Each path below is one point turned by a fixed rotation once a step. After each direction that follows a path, write how fast that rotation turns it, in degrees a step (0 if it stays still).
Each turn is a multiple of 5 degrees from 10 to 175, or 0.
Each row of a path follows its step; steps can be skipped.
Rotation 1:
step 0: [ -6   2  -9   1  -9   6  -4 -13   5   5  -7   5  -7  -1   7   6   0  11
 -10   3 -16   9  13 -13  -2 -10   5  11  -4  10  -8]
step 1: [  7   5   1   5 -11  -6  -1  -4  14  14  16  -7   3  -9  -8   9  -1  13
   3  -6  -2  -1   7 -17  -2 -11  -1   8   6  -7   2]
step 2: [  7  16   1  10  11  10  -4   4   3   6  21  -3  -3  -9  -2  -2  -5 -11
  -2 -11   8  -6  -6  -3  -2   1  10   2   0 -16   2]
step 3: [ -3   9  10  11  11  24   7   1  -3  -3   4   2  -9  15   7   0  -8  -2
  -6  -1   0  12 -11   4  11   3   4   6  -5   2  -1]
step 4: [ -5   4   6  10  -7   5   7   4  -8  10 -10   0  -7   5   5   6   8  15
  -9   1 -27   4  -5   2   0  -6  -7   4  -5   5  -6]
step 5: [ -1   3  -9   4  -5  -3 -11  -4 -10   1   4  -8  -4  -5  -4   7  12  19
   1 -17 -10  -1  16  -5  -9  -4  -6   8   4  -9  -3]
step 6: [ -7  11  -4   7   3   6 -13 -11   9   0  22  -1   6   0   4  -9   2   2
   0 -12   5  -2  12 -16   1   6   6  -8  -2  -4   4]
step 7: [-10   3   6  16  12  15  13  -6  13  10   8   3 -10   0   6  -1 -13  -4
  -1   8   6  -5  -2 -13  -1   5  -3   1  -7   1   0]
step 8: [  1  -2  -1   8  -3  16  13   6   5   5  -7  -7 -19   1  -3  13   1 -10
  -9  -6 -15  -2  -9  -3   4 -10  -5   9   3   1   5]
step 9: [ -2   8  -9   5  -6   6 -10   3  -9   0  -4  -1   2  -2  -4  19  10   4
  -9  -7 -11  17   1  -3  -2 -10  17  10  -1  -7  -3]
step 10: [  1  14   7   6  -1  -7 -14   5   1   3  20  -3   6   4   5   6  -1  22
   2  -3  -2   7   2 -11  -3   8   9   6   1   5  -3]
step 11: [  8  16   5   9  11   5   1   0   3   8  17   1 -11  -6   9 -16  -4   5
  -4   0  -4 -14   8  -2   4   7  -9   7  -5   0  -4]
[ 1  1 -4 -1 -3  4  9  1  4  0  1 -2  1  1  2  3 -3 -2  2  1  1  2 -3  3
 -4  0  3 -3  1 -7  4] : 65
[ 4 -2 -2  1 -4  1 -1  2 -2  2 -6 -1  4  2  0  2 -1 -1 -1 -5 -3  6  2  0
 -7  0 -2  2 -6  5  2] : 80
[-2  3 -2 -5 -3 -2  7 -2 -4  4 -4 -5 -3  2 -2  1 -1  0  3 -1 -2 -2  2 -2
  5 -5  1  1 -2  2 -4] : 90
[ 4  7  4  1  2 -3  0  4 -6 -2 -2 -1 -1  5  0  3  4 -4  2  4 -2  4 -1 -3
  0  3  0  0  2 -3 -1] : 60
[ 0 -1 -6  1 -1  6 -2 -1 -6 -4  2 -1  2 -2 -1 -3  2 -7  2 -5  1  2  1  1
  1  1  3  0  5  0 -5] : 110
Rotation 2:
step 0: [ 10   3   0  21 -14  -4   2  -6 -16   6  -6  -4   8  -6   1   6  -1   5
  12   6   6   3  18  -2   6  -3   2  -7   3  10   8]
step 1: [ -7   1  -3  -8  -2   8  -8  -5  -5  -4   2  -2  12   5   7   2  -9  -3
 -15   2 -14  -1   4   1 -18  -6  -8  18   8  -5 -12]
step 2: [ -3  -3  -2   1  -1   3  10  23  12   4  -3  10  -2   0  -6  13  -5  15
   0  -6  18  -4 -10   6   3  -4  10  -3  -1  -7  -2]
step 3: [  5   7  -3   2  -8  -9  -8  -6  -4  -1  -6   1  -1  -8  -5 -12 -11  -3
  11   7   5  20  16   4  -7   7 -10 -15  -6  -3   3]
step 4: [ -4  -8  13   3 -11  17  -5  -6  -9   4  -1 -13   5  11  -2  -3   2  -5
 -10  -1  -7   1  -8   0   4  -2   4   9  13 -20  -3]
step 5: [  6   5   0   7  -9   3   6   3  14   3   2  12   6  -3   5  17   9   9
  11  -4   7  -3  -5   5 -21  -5   8   1   2  11   9]
step 6: [-10   4 -14   5  -1   2 -13   5 -10  -9 -12   3   9   0  -4  -3 -15  -5
   1  -2  -3   6  -1   9   1  15 -12  -2 -15   5 -10]
step 7: [  4   3   9  -4   8  20   8   4   7   5   9  -3  -3  10 -10 -11   1   1
  -3  -7  11   1   8  -2   3  10   0   6   9 -21   5]
step 8: [ -1   3  13   0 -17  -4 -16  -3  14   1   3  -7   4  -3   8   7   7   8
  23   6   5   1  -3  -1   0  -5   0 -12   2  11   1]
step 9: [ -9  -3  -5   8  -4   2  -2 -12  -7  -3  -3  -1  12   1  -9 -13   4 -19
 -13  -7   2  -4  -5  12 -11  -2   2   9 -16   5  -8]
step 10: [ 9  2 -1  1 -2  9 23 13  3  0  2 -7 -3 11 -7  7 -1  8  4 -4  6 -4 -1 -2
  2 20 -5  9 13  9 -3]
step 11: [-14   1   0 -15   0  -8 -15  -9   9   0   5   0   9  -5  16   8  -2   2
   8  -2  12   5  10  -6   3   8 -12  -5 -11  -4   5]
[-3 -2  1 -1  3 -2  1 -2  0 -1 -4 -2  4 -7 -6  6  2  3  8 -1 -1  2  1 -2
  0 -2 -1  0 -3  0  2] : 130
[-5 -3 -3  1  1  1 -4 -1  3  1  2 -8  1 -3 -1 -2 -2  3 -8  2 -3  1 -4  1
 -1  1 -4  0 -4 -1  4] : 140
[ 2  0 -4  5 -2 -1 -2 -3 -2  5  0 -2  3  1 -2  5  3 -3 -2 -3 -4 -3 -1  1
 -4 -2  2  4  4  6 -2] : 85
[ 1 -2 -8  2 -3  0 -2  0  1 -4  3 -1  1  1  1  2  3  1  2  5  3  0  3 -7
 -3  2  3 -7  0  0  0] : 135
Rotation 3:
step 0: [ 18   5  21  -3   1   7 -11   3   4  -3  -5   0  -9  -3  -8  -3 -13   3
   0  11 -14  11  -7  -6  10  -1  13  -6 -15  -1   2]
step 1: [  1 -12  -3   1  15  -2   7   9   4   0  -5 -11  -3  18   0 -23   1  13
   1  -3  -6 -11  -4 -19 -10   3  -1  -6  -6  -1  -8]
step 2: [ 14  14 -17  -1   2  -3   6 -13  -3 -12  -2  -8  -7  -6  -3 -12  12  12
  -2   1   8  -3  -1  -5  18  -7   3  15  10   6   0]
step 3: [ 18   7   4 -20  -9  -7  -5   2   2  11  -5 -17  -6  -5 -13   2 -14   1
   5   3  -1   2   8   5   0 -14 -13 -12   0  -2  -2]
step 4: [ -2 -12   8  -3  -3   0  -3   8   5  -6  10  -8   2   1  -2 -12  -8  14
  -5  -9  -1   0  -8  -6  -7 -10  21 -14   8   5  20]
step 5: [ -1  10 -18  -7  10  -5   1  -2 -11 -25  -3   0  -1  10   6 -12   3   0
  -4  19  -9  -5   2   8  -5  -2   5 -10  -1   9   0]
step 6: [ 23   6   3  -6   7 -10   0   0   0   8   0   1 -13  -1  -8  -2   0  -3
  -4  10 -16  14   4  -5  15  -5  11   8 -16  -8   5]
step 7: [ -7   0  -4  -6   7  -4   2  16  11  13   7 -14  -3  13 -14 -11   7  17
   5  -4  -8  -8  -1 -14  -9  -5  -4  -4   3 -12  -2]
step 8: [  3  14 -17   0  -4   5  -1  -2   3 -23   1  -3  12  -3  -1  -6   3  13
  13  -3   4  -1  -5  -4  14 -18   4   6  10   2  10]
step 9: [ 13   6  -2 -17  -6   1   0  -5  -3  -7  -9 -14  -5  -7  -2  10 -21  -5
   6   5 -14  -9   2   7   0 -10   2 -12 -15  -6  -5]
step 10: [  4 -17   8   1  10  -1  -1   8   7   3   7 -13  -2  -2   8  -6  -8  10
 -16  -1 -18  -9  -4 -13  -1  -1  12   2   0   4  18]
step 11: [ -7   9 -21   2  11  -7  -7  -4  -5  -6  -2  -7  -7  12   2  -4  15  11
   2  11 -13  -6   5  -4   2  -4  -2  -4   8  22  -5]
[ 2  1  3 -4 -3 -1 -1 -4  5 -5 -4  6 -4  2 -1  2  5 -2  3  2 -2 -2  3  1
  2 -1 -4  1  0  3  4] : 120
[ 0 -3  0 -3 -3  5  1  2 -2 -2 -4 -1  7 -4 -6  2 -3 -3 -2 -1 -2 -4  2  4
  0 -1  3 -3  6  1  3] : 70
[-2  2  0 -3  0  1  5  2  0 -2  2  4  1  1  1  1  3  3 -6  0  1 -4 -5 -6
 -7 -2 -1  3  4  2  1] : 120
[-1  0  9 -1 -1 -2  2 -1  0  1  4 -3  0  0  1 -3 -1 -4  3 -2 -6  1 -1 -6
  1  3 -2 -4  6 -3  1] : 115
[-4 -3 -2  3 -1  0  2  1 -3 -4 -2  0  3  3  1 -3  6 -1  5 -5  0  2  0 -4
  1 -3  1 -5 -2  6 -1] : 110
Rotation 4:
step 0: [ 24  -9  -2   1  -4   0   1   4  -3  10  -6   5  -7   0  -6   5  -1 -11
   5  10   0 -10  -9  -6   4 -12 -13   9  -1  15 -10]
step 1: [ -4  -8   4  -5   5   1   0  -7   4  -8 -12  -4 -23  -1  -6   7  11  13
   0  14  -7 -11   6  -4   4  -5 -13 -10  -1   6  -2]
step 2: [-10  -7   8   4  -4  21  -1  -1   4 -10   1  -7   9   1 -12   1  15  14
  -3  -7 -17  -7  -7  -4  -5  -1   4  -2   7  -3   0]
step 3: [ 8  2 17  6 -2 20  6  4  3  1 -1  2 19 -7  6  3 -9 -8  7  4 -5  0 -2 -7
 17 -3  4  2 11 -7 -3]
step 4: [  5   4   3  -7   4   0   5 -11   7  13   0   4  -2  -1   0  14 -17  14
  17   8  -3  15   3   0  10 -10   0  -2 -10  -7  -2]
step 5: [  5   0  -6   9  11  -6   9   1  10   9   0   0   8  12 -18   1   7  12
   6   7  -7  14   3  -3 -14   8   0  -4  -7  10  -5]
step 6: [  2  -4   3  11   5  -8   2  19 -13  -6 -18  -2   5   1  -2   0   4   0
   6  -6 -13   2   5  -8   9  20  -2   0   2   9  -1]
step 7: [  9 -19  -1  -9  -5   0  -6   1  -5  -1  -7  -6  -1   3  10  -8  -6  18
  10 -11   4 -11   5  -1  16   5   9   9  -3  -3   0]
step 8: [ 22  -8  -4 -12   3   7   7   3   1   0  21  -8  -5  -1  -8 -10 -12  11
  -5   5   0  -6   4  -3  -6   2   2  -4   6  -4  -7]
step 9: [  1   1  -9  -6   4   6  -2   9 -16  11  -1  -3  -4  -9 -21   9  -8  -6
   0   2  -8  -1  -6  -6  -4  -9 -14   1  13   7 -12]
step 10: [ -8  -6  -2  -3   3   7  -5  -9   1   4 -23 -12   6  -3  -9  11  11   2
   2   9  11 -10   7   4  11  -3  -9  -3   2   6 -12]
step 11: [  1   6   8  -7  -6  10   6  -5   1 -16   4 -16  13  -2  -1   8  14  15
  -7   0  -6   0   4   5   7   7  -4  -7 -12 -11  -4]
[ 5 -3 -6 -1  4 -5 -1  3 -1  2  3 -2 -1 -2  2  5  2  2 -2 -4  3 -5  0 -2
  0  2 -2  2  6  0  4] : 40
[ 4  2  4  2  4 -1  4  2  3 -4  1 -1 -1 -2  2 -2 -1 -4 -4  7  2 -1  6  0
  2  5 -1 -6  3  0  0] : 145
[-3  4 -3 -3  7 -1 -1  5  6  2 -1  3 -4 -1 -3 -5  1  2 -2  2 -2  1  1 -4
  0 -3 -4  4  0 -1  1] : 90
[-3 -5 -2  1 -1  6 -1 -1 -1 -2  2  0 -7  2 -1 -3 -4 -1  0 -2 -2 -5  4 -5
 -1 -4  2 -3  5  0  1] : 55
Rotation 5:
step 0: [  1  -3   8  -9  -4 -13   9 -15  -6 -13  13  -5 -10  15  -3  -4   1   7
  -7 -15 -18   6   7  -6   4  -4   5   3  -3  -3   1]
step 1: [  8  -2  10 -18   9   5  -1  -5  -4  -4 -13 -13   1   4  -5   9   7 -13
 -13 -12   7  -4 -11   2  -4 -11  -5   3   3 -11  -6]
step 2: [ -7   8  16  -1  -9  10   1  -2   6   7 -17  -6   3  -1   8  -4 -19  -5
  -2  -7  -3  -5 -14   3   2  -1  -3   2  -8  20   4]
step 3: [  2  -2   1 -10   3   0  -2  -5  22  -3   0  -7   7  11  16   5   0  11
   3  10   3  -6  13  -5   2   5   1   5  14  14  13]
step 4: [  5   1  -6  18  -3  11   2  -4   8 -19  -6 -14  -3 -13  -2  -2   8  12
  -4   1  -3   8   4  -2   1  -2 -15  -1  16  -5  -4]
step 5: [ -7   2  -1   4   5  -1 -12  10   7   3   4   5 -13  -3  -7  16  -7  14
  -6  -7   1  17  -4   9  15  -5  -3  12  -3   3 -11]
step 6: [-18  -7  18  -8 -11   3   4   5  -2  -1   4   6   9   9 -13  -3  10   0
   3  -9 -12   7  14   1   6  -4  10  11   5  -2  -2]
step 7: [  3 -10  15 -10   1   7   0  -2   6  -6   2  -7   5  -6   1  -5   2  -9
 -17  -1   8 -10   0   2  17   2  11 -17   0 -15  -8]
step 8: [  4   5   8  14 -16  -1  -6   0  -3  -9  -6  -6  -1   8  -7  11  -6  -8
 -12   7   7 -12 -18  -2   5   9   7   1  -1  14   5]
step 9: [ 10 -10   7   4  -4   4  -6 -14   1   4  17  -2 -10   8   6   3 -13   1
  -4  -7   5   2  13 -11 -11  -1   1   6  13  16   8]
step 10: [ -1  10 -17  -2   9  16  -4 -15  -7  -2  -3  -6  10  -7  -7  -1   1   9
 -15 -11  -1  -5   6  -9   2  -4  -5  10  13  -7   3]
step 11: [ -6   5  -7  -9  -6  12 -15   6   7  -7  -6   8   2   5   4  -1 -15   2
 -14  -5  -9  18  -8  15  -3   7  -8   1  -5  -4  -4]
[-8 -1 -3 -5 -3  5 -2  3  0  3 -4  2  6  0  5 -3  0  0 -2 -1  0 -4  4  0
  2  1  1 -4 -2  1  0] : 85
[ 0  1  2 -2  2 -3 -1  3 -2 -1 -4 -1 -1 -3 -4  0 -2  3 -5  0  0 -3 -1 -3
 -1  5 -6 -5  6 -5 -2] : 115
[-3 -1  2  2 -3  0  4  3  0  5 -1  6 -5  1  0  3 -3  0 -2  0  1 -2 -3  7
 -1  4 -4  3 -1  4  2] : 115
[-4  1 -2 -4 -3 -5 -6  0  1 -3  3  0  0  9 -1  3 -1  3  5  0 -3 -1 -5  0
  0  4  0 -1  1  0  1] : 130
[-1 -1 -1 -3  1 -1  1 -3  6  0 -6 -6 -1 -2  1  3 -2  1  2 -1 -3  0  2 -1
 -6  2 -4  5 -8 -2  1] : 35
Rotation 6:
step 0: [  6 -12   0 -18  -4   6   6   3  -9 -11   4 -10  -3   0 -11  -7   1  13
  -9  -4  11  18  -3  -1   2  17 -11   2   8   0  11]
step 1: [ -2 -15   8  -8  13  -2   7   0  -3 -14   1  -7  10   5  14   1  10 -12
   0  -3   1  10  -1   6   4  12 -10  16   7 -19  -2]
step 2: [  8 -13   3   8   5   1   4 -21   9  -8 -15   3  15  13  11  -6   3  -1
  -3   0   5 -15  -1 -11 -11   9 -10   2   7  -5   2]
step 3: [  0  -5   3   4  -1   4 -17   0  10   4  -3   7   2   6   9   7  -1   3
   4 -24 -18  -8  -4 -12  -5  13 -13  -3  11  11  -5]
step 4: [ -1   4   9   1   6   9 -24   1   4   6   6   2  -5   8  -5  -5   8   9
   1  -4  -8 -11 -24   4  -7   8  14  -1   0  -6 -11]
step 5: [ 19  20   4   0  -7 -11   5   9   3  -1  -4   4  13   0  -9   6   4  -1
  -8  -5  -5  -7 -17   6   4   5  15  -2  -4  -1 -19]
step 6: [ 12  13 -12   9   1  -3  -2   4 -18  -6  -6  -4  -7   1 -17   6   8  -8
 -11   5   0   4   3 -12   3  -2   7  -8  18   3 -14]
step 7: [ 16  -3  -6   3  18  -8  -1   7 -24  -8   1   4 -11   0 -10   1 -13  -8
  10  11 -13   3  -4   0   2  -5  -9   4  -4   3  -2]
step 8: [ -4  -8  -5  -8  19  15  13   8 -15 -10  -2  21   8   2   0   1  -3  12
   1  15   1  -6   8   4   2  -2  -2  -4  -5   9  -6]
step 9: [ -9   4   7   1  11   2   7  17  -6   1   1   5   3   4  -6   2  -8   5
  -3  -9   8 -11  28   0 -11  13  -9  -2  -8 -10   5]
step 10: [-10   9   3 -13  14   9  -4  -3   4   0 -16 -15   0   6  -4  10   6  -8
   5  -1  -6  -4  11   5 -15  10   5  -2  -9   1  19]
step 11: [  3  11   3  -7   4   9   4  -8   9  -3 -10  -5   5  -1  -6 -12   5   2
  24 -17   5   6   0 -14   4   7  11  11 -12   9   7]
[-3  6  2 -2 -4 -1 -4 -2  1  1  2  4  4  0 -4  1  0 -4  4  1  0  3 -6 -5
 -5 -4 -1 -3  1 -1 -3] : 45
[ 1 -6 -2  2  0 -1 -1  0 -3 -4  1 10  1  2  2 -3  2 -7 -1  1  2  0  2  2
  0 -2 -6  0  1  0  2] : 60
[ 2 -4  5 -1 -3  1 -6 -2  6 -5 -2 -1 -3 -4 -1  1  4 -1  0 -1  0 -4  3 -2
  1 -1  0  3 -3  1 -4] : 40
Rotation 7:
step 0: [  4  -6   2  -9   6 -13   9  -7  -7  -4  -4   0  -3   4  12 -11  11   4
  -1  -4   6  -7   4 -10  -2   1   2  -9 -15 -18   0]
step 1: [ -6  -1  -6   7  -4  -8  -6   2  -4  -1 -11  -2  -4   3 -24   0   3   6
  -1 -10  -3  -2  15   4  14  -9  -4  -5  -5 -11   4]
step 2: [  4  -1   3   9  -2  -7  -3 -18  -6  -4   6   2   3  -2  -3  -1   6   2
  -7  -2  -4 -13  -3  -4 -13   6 -19   8  -7 -15   9]
step 3: [-11   1 -15   2   3 -14   0  -3  10  -2  -5   7  -4   3   1 -12  12   9
  -6  -1   1  -4   8 -16  -2  -3  10  -6   3 -14  -1]
step 4: [ 10   3   2  14   7 -13 -19  -4  -7   4  -4   2  -5  -6 -12  12   4  -3
  -4  -2  -4   1  -1   1   6  -8  -2 -13  -5 -11   9]
step 5: [ -1   6   5   0  -2  -3   0 -14  -2   3   0  14  -2  10   5  -4  -7   6
  -9 -10  -9   1   9  -9 -14  13  -6  -7  -9 -14   3]
step 6: [  2   6  -3   8  11 -14   0  -1   1  -3  -4   1 -12   7  -5  -9   3  16
  15  -2   9 -11   2  -1   8  -1   7 -10   0 -13   5]
step 7: [  3   1  -3   5   2 -11  -1  -4   0  -6  -3   9   1   1 -15   7  -1 -17
   0 -17  -1  -3   7   2  -9  -5  -9  -4 -11  -5  16]
step 8: [ -7   6   6   9   3  -3   6 -21   7   6  -3   5  -7  14  -1  -7   6   0
  -6  -5  -4 -11  -3  -5   0   0   1   5  -7 -18 -11]
step 9: [  2  -5 -11  15   2  -8  -5   1  11   1 -12   4  -3 -10 -13  -2  -8   8
   4  -2   7 -11  -1  -4  -9  -7   1 -14   1 -11   1]
step 10: [  8   6   7   7   6  -2   3  -8  -6  -6  -2  -3   3  -2   1  -1   9 -11
  -6 -15  -3   7  -6 -10  -8  -4  -5 -15 -15 -14   3]
step 11: [ -4   4  -6  16   1   7   5  -5   5   4  -6   9  -2  13 -13  -5  -1  17
   1  -5 -10   4   7  -3   7   6   5  -4  -5 -15  -4]
[ 1  6  0 -2  3 -3 -4  1  1  2  6  5 -4  3  2  3 -2  0  2  1 -1  4  1  0
  1  6  4 -2  2  2  5] : 45
[-1  1  3  2 -4  3 -1 -6  1  5  0  1 -1  2 -2  1 -5  5 -1  2 -4 -3 -1  1
 -1  6 -5  4  2 -1 -4] : 115
[-2  3 -3  1  1  1  5 -2 -2 -7  2  0  2  4 -5 -2  3  0  4  0  1 -2  3  1
  2  2 -3  6  2  3  6] : 70
[ 1  2 -1  0  2 -2 -2  1 -1 -1 -1 -4 -8 -6 -7  0 -5 -1  1  2  0  3  1  0
 -1 -4 -5  0  1  3  1] : 135
